B =
[[-26 -39 -20  32 -18 -43 -54  26  13  -4  11 -27]
 [ 25  42 -21  50 -18 -21  -4  34  24  -4  -9  39]
 [ 48 -15  35 -37 -37 -19  41 -29 -42  54  28  49]
 [-39  24  18 -48 -17   5 -19   1  29  26  35 -35]
 [-27 -35 -25   7 -16 -27  44 -51 -16 -19  -4  18]
 [ 17  27  34 -10 -43 -53  17  24  36  26 -19   7]
 [-29  -3 -25  30  50  18 -28 -47  28  37  37  -7]
 [-20  21  43 -27   7 -42 -42  18 -21  50  47  29]
 [ 33  29 -22  35  39  15 -39  -5  22  10 -15  24]
 [-53   3 -27  36  -8 -46 -54 -48 -42 -23  -3  34]
 [ 29 -52   5  10 -11 -53  31 -25  -4 -28  -8 -28]
 [ -8  40  12 -54  -9  -6  53 -25   0  11   0  31]
 [-42 -50  22  -4  23  24 -37 -54 -42  54  44  53]
 [-22 -29 -27  -4  54 -46  22  -8 -50  39  39 -29]]
Indices start at 0.
The entry at row 2, column 2?
Answer: 35
The entry in the top-right corner?
Answer: -27
The bottom-left entry?
Answer: -22
The entry at row 1, column 0 -> 25
The entry in row 2 and column 0 -> 48
The entry in the bottom-right corner -> -29
The top-left entry?
Answer: -26
The entry at row 0, column 1 -> -39
The entry at row 0, column 2?
Answer: -20
The entry directly below -11?
Answer: -9
The entry in row 1 and column 2 -> -21
The entry just left of -11: 10

307	784	124	483	-157	153
-624	-728	381	-903	-79	-300
529	591	-177	579	346	120
155	332	162	-104	397	-780
749	845	-245	991	260	455
-382	-722	201	-646	189	-222
225	84	-34	80	435	-236
31	-323	-32	86	115	476
500	530	-41	542	347	-93
-108	-16	279	-72	-150	42
-14	135	214	-59	4	-154
Counting starts at 0.
Read off the smallest entry.
A: -903
The bottom-left entry -> -14
The maximum: 991
The entry in row 0 and column 2 is 124
The entry directly above 80 is -646
Read off the entry just right of the smallest entry.
A: -79
The entry in the bottom-right corner -> -154
The entry in row 0 and column 0: 307
Read off the entry directly above 591.
A: -728
The entry in row 1 and column 0 is -624
The entry at row 2, column 2 -> -177
Read off the entry directly above 845.
A: 332
Read off the entry directly below -903.
A: 579
Read off the entry at row 2, column 1.
A: 591
Read off the entry just right of 31.
A: -323
The entry just left of the largest entry -> -245
Read off the entry just left of -780.
A: 397
Read off the entry directly above 279.
A: -41
Read off the entry directly above 42.
A: -93
The entry at row 0, column 1: 784
The entry just right of -32: 86
The entry just right of 991 is 260
Read off the top-right entry.
A: 153
Read off the bottom entry of the column that holds the smallest entry.
A: -59

Questions about the row below.
1) Which number is the entry just left of the largest entry?
2) Which number is the entry just left of 16?
[-24  -1  -7 -68  13  31  -2 -10 -19   2  25  16  30]
1) 13
2) 25

Read these off the row that follows.
1) Report the last entry.
2) Report the largest entry.
3) Report the entry just right of -28.
4) Report the 3rd entry from the left.
5) Report the 1st entry from the left.
6) Report the 2nd entry from the right.
[ -1 -70 -39 -32   9  32  39 -28  31  53  25  57 -17 -42  36 -39]
1) -39
2) 57
3) 31
4) -39
5) -1
6) 36

Read these off the grid that follows.
1) Read off the top entry of the column that holds the largest entry.
2) Read off the last entry, reading row by row.
3) Read off the 2nd entry on the diagonal from the top-right corner.
4) Read off the entry just left of 13.
5) Read off the 1st entry, reading row by row.
6) Read off the 2nd entry on the main diagonal.
7) Read off the third entry in reading order.
8) Read off the entry just right of 47.
[[  0   0   0   1   1]
 [ 15  59  46  -2 -40]
 [ -9   5   8  47  64]
 [-16   2 -31 -29 -15]
 [-28 -32   6 -24  30]
 [ 12  58  37 -14 -45]
 [  1   5   2  11   7]
 [ -1  -2  -2  15  16]
 [  4 -22 -17  15  13]
 [-17 -21   0 -16  17]]
1) 1
2) 17
3) -2
4) 15
5) 0
6) 59
7) 0
8) 64

data =
72	50	70	27	50	69	49	37	76	83	30	50	88	72
59	57	47	89	64	52	62	70	58	38	82	73	40	44
44	64	35	96	85	39	52	71	53	30	82	60	35	31
65	54	57	84	63	57	73	69	67	49	79	77	48	59
82	51	80	33	28	85	69	50	72	75	43	76	64	74
57	72	74	50	64	57	59	67	55	79	59	48	85	81
32	52	29	92	77	29	45	67	42	25	81	49	50	29
81	54	77	19	46	81	51	36	85	81	21	63	75	70
77	49	74	25	37	85	67	39	72	82	31	62	81	79
71	73	65	59	54	81	82	64	56	66	62	68	63	80
46	73	62	61	66	53	54	71	39	69	68	43	68	62
Indices start at 0.
The entry at row 1, column 0 is 59
The entry directly above 42: 55
The entry in row 0 and column 2 is 70
The entry at row 1, column 1 is 57
Give the entry in row 2 and column 0.
A: 44
The entry in row 0 and column 0: 72
Give the entry in row 0 and column 1.
A: 50
The top-right entry is 72
Give the minimum.
A: 19
Give the entry directly above the smallest entry.
A: 92
The entry in row 2 and column 1: 64
The entry directly above the largest entry: 89
Give the entry just right of 45.
A: 67
The bottom entry of the column that holds the smallest entry -> 61
The entry just right of the largest entry: 85
The top entry of the column that holds the smallest entry -> 27
The entry in the bottom-right corner is 62
Give the entry in the bottom-left corner.
A: 46
Give the entry directly below the smallest entry.
A: 25
The entry directly below the largest entry is 84
Give the entry directly below 84.
A: 33
The entry just left of 84 is 57
Give the entry directly below 47.
A: 35
Give the entry just right of 55.
A: 79
The entry at row 1, column 2 -> 47
